In the rows, 128 means zero.
Each named move below is a turn or a mirror, shown by a few rows before and after it. Which moves, in which order, take the first row of each later pair to the second? The first pair is answered.
K567:
[116 157 108 116 145 123 122 134 115 151 137 126 153 142 127] -> [ 96 146 114 135 133 115 117 130 104 141 131 126 132 140 144]
[129 110 151 128  83 115 116 104 121 133 109 138 142 152 122] -> [161 131 142 109 103 119 130 104 135 148 111 141 156 144  96]
[ 82 124 129 135 129 149 128 144 155 129 152 143 108 122 152] -> [108 142 121 129 154 152 145 148 160 135 155 143 141 120 133]
K478:
[195 159 163 104 135  83 111 126 120 128 133 104 153 148  78] -> [183 163 156 103 138  77 108 135 121 126 155 122 156 151  73]
[ 98 184 128 109 162 113 116 166  87 105 141 114 126 177 116] -> [145 154 135 128 152 131 119 105  59 107  80  95 132 151 123]
[109 138 101 111 189 173 130 194 170 135 193 123 141 149 110] -> [183  99 102 136 188 200 137 117 127 144 107  96 162 101 116]
[ 92 120  95 104 158 131 132 172 138 152 162 156 123 126 153] -> [144  89 101 118 162 154 144 115  99 157 104 121 141  89 159]
K84:
[ 79  89 152 166 128 121 122 108 111 119 173 124  48 168 177] -> [187  64 151 110 132  74 127  87  53 162 111 100  95 136 123]
[ 82  88 119 115 135 121 112 147 115 138 133 141 104 110 175] -> [141  85 110  88 142  96 120 152  87 161 116 135 124 102 138]
[144 129 158 180  96 122 111  89 146  67 114 169 102 116 159] -> [209 138 147 132 116  95 126  89 121  89  94 149 136 114 109]
[ 85 116 113 128 143 133 125 156 150 140 150 144 132 135 146] -> [108  78 121 138 127 127 116 123 106 148 114 128 134 118 154]
Then:
Each pair is 2 to 3 moves apart.
[106 147 158 159  82  71 104 112 133  97 111 128  92 173 132] -> [182 154 161 137  95  71 118  95 124 105  82 107 131 156 102] : K84, K84, K478
[154 165  97 117 156 140 146 150 152 171 161 105 113 113 108] -> [144 116 115 128 108  82 123 121  95 177 127  95  76 110 129] : K567, K84
[139  94 139 150 115 133 125  75  87 117  80 108 113  99 148] -> [ 80 160 133 122 125 114 125 163 152 120 175 140 106 146 126] : K567, K478, K567
[167 131 105 109 105  63 155 198 117 166 138 124 107 143 103] -> [171 113 107 119 104  57 135 186 101 169 112 114 106 122 108] : K84, K84, K84
[127  89 133 130 133  84 108 125 139 106 187 117 128 169 109] -> [148  56 134 158 127 112 107  83 124 101 150 102 126 141 136] : K567, K84, K478
[122  86 145 161  94 132 111  67  96 109  72 115 110 116 159] -> [ 51 145 133 144 114 127 112 144 161  89 171 150  99 159 150] : K84, K478, K84
[166 143 114  89 183 157 155 113 148 136 129 112 166 119 131] -> [127 157 118  76 166 110 137 153 168 126 174 135 141 154 118] : K567, K84, K84
[172  99 120 155 125 143 116  71 112 151  70  96 139 103 110] -> [117 122 119 191 142 193 118  79 163 117 106 113 131 121 131] : K84, K84, K478
[107  94 118 127 108 102 126 135 118 145 132 133 119 124 137] -> [155  98 121 122 121 123 126 107 113 150 112 119 135 109 130] : K84, K84, K478
[179 166 130 107 159 153 142 140 147 143 134 112 163 125  97] -> [ 64 134 137 147 119 133 110 153 145 117 170 145 103 141 147] : K84, K84, K478
[206 165 128 120 148 147 120 115 143 112 107 120 145 144 108] -> [145 186 136 121 132 117 104 148 167  97 146 146 117 177 110] : K567, K84, K84
[181  89 129 139 104  98 110  83  67 143  71  91 125 111 118] -> [ 53 145 128 169 118 144 104 147 171  88 175 132  96 162 160] : K84, K84
[167 156 128 108 142 107 131 134 125 132 125 118 143 131 102] -> [109 142 133 126 117  91 110 156 126 119 155 135 109 142 118] : K567, K84, K84
[151 126 147 149  70 121  96 112 118 101  82 116 107 150 143] -> [139 138 144 158  82 160 103 114 150  88  92 121 112 151 160] : K567, K84, K84
[118 105 126 160 106 144 129  90 115 111  97 119 113 133 150] -> [134 163 115 107 131 105 141 157 147 129 159 133 139 161  94] : K84, K478
[ 87  73  96 151 129 131 118 120 114 146 111 109 123 100 172] -> [109  80  94 128 114  89 112 127  93 162 103 105 118 100 149] : K84, K567
[ 71 142 147 129  86  68 108 147 115 114 158 153  75 155 113] -> [109 102 153 146  77  92 108  86  66 118  87 135  84 131 125] : K567, K478, K567
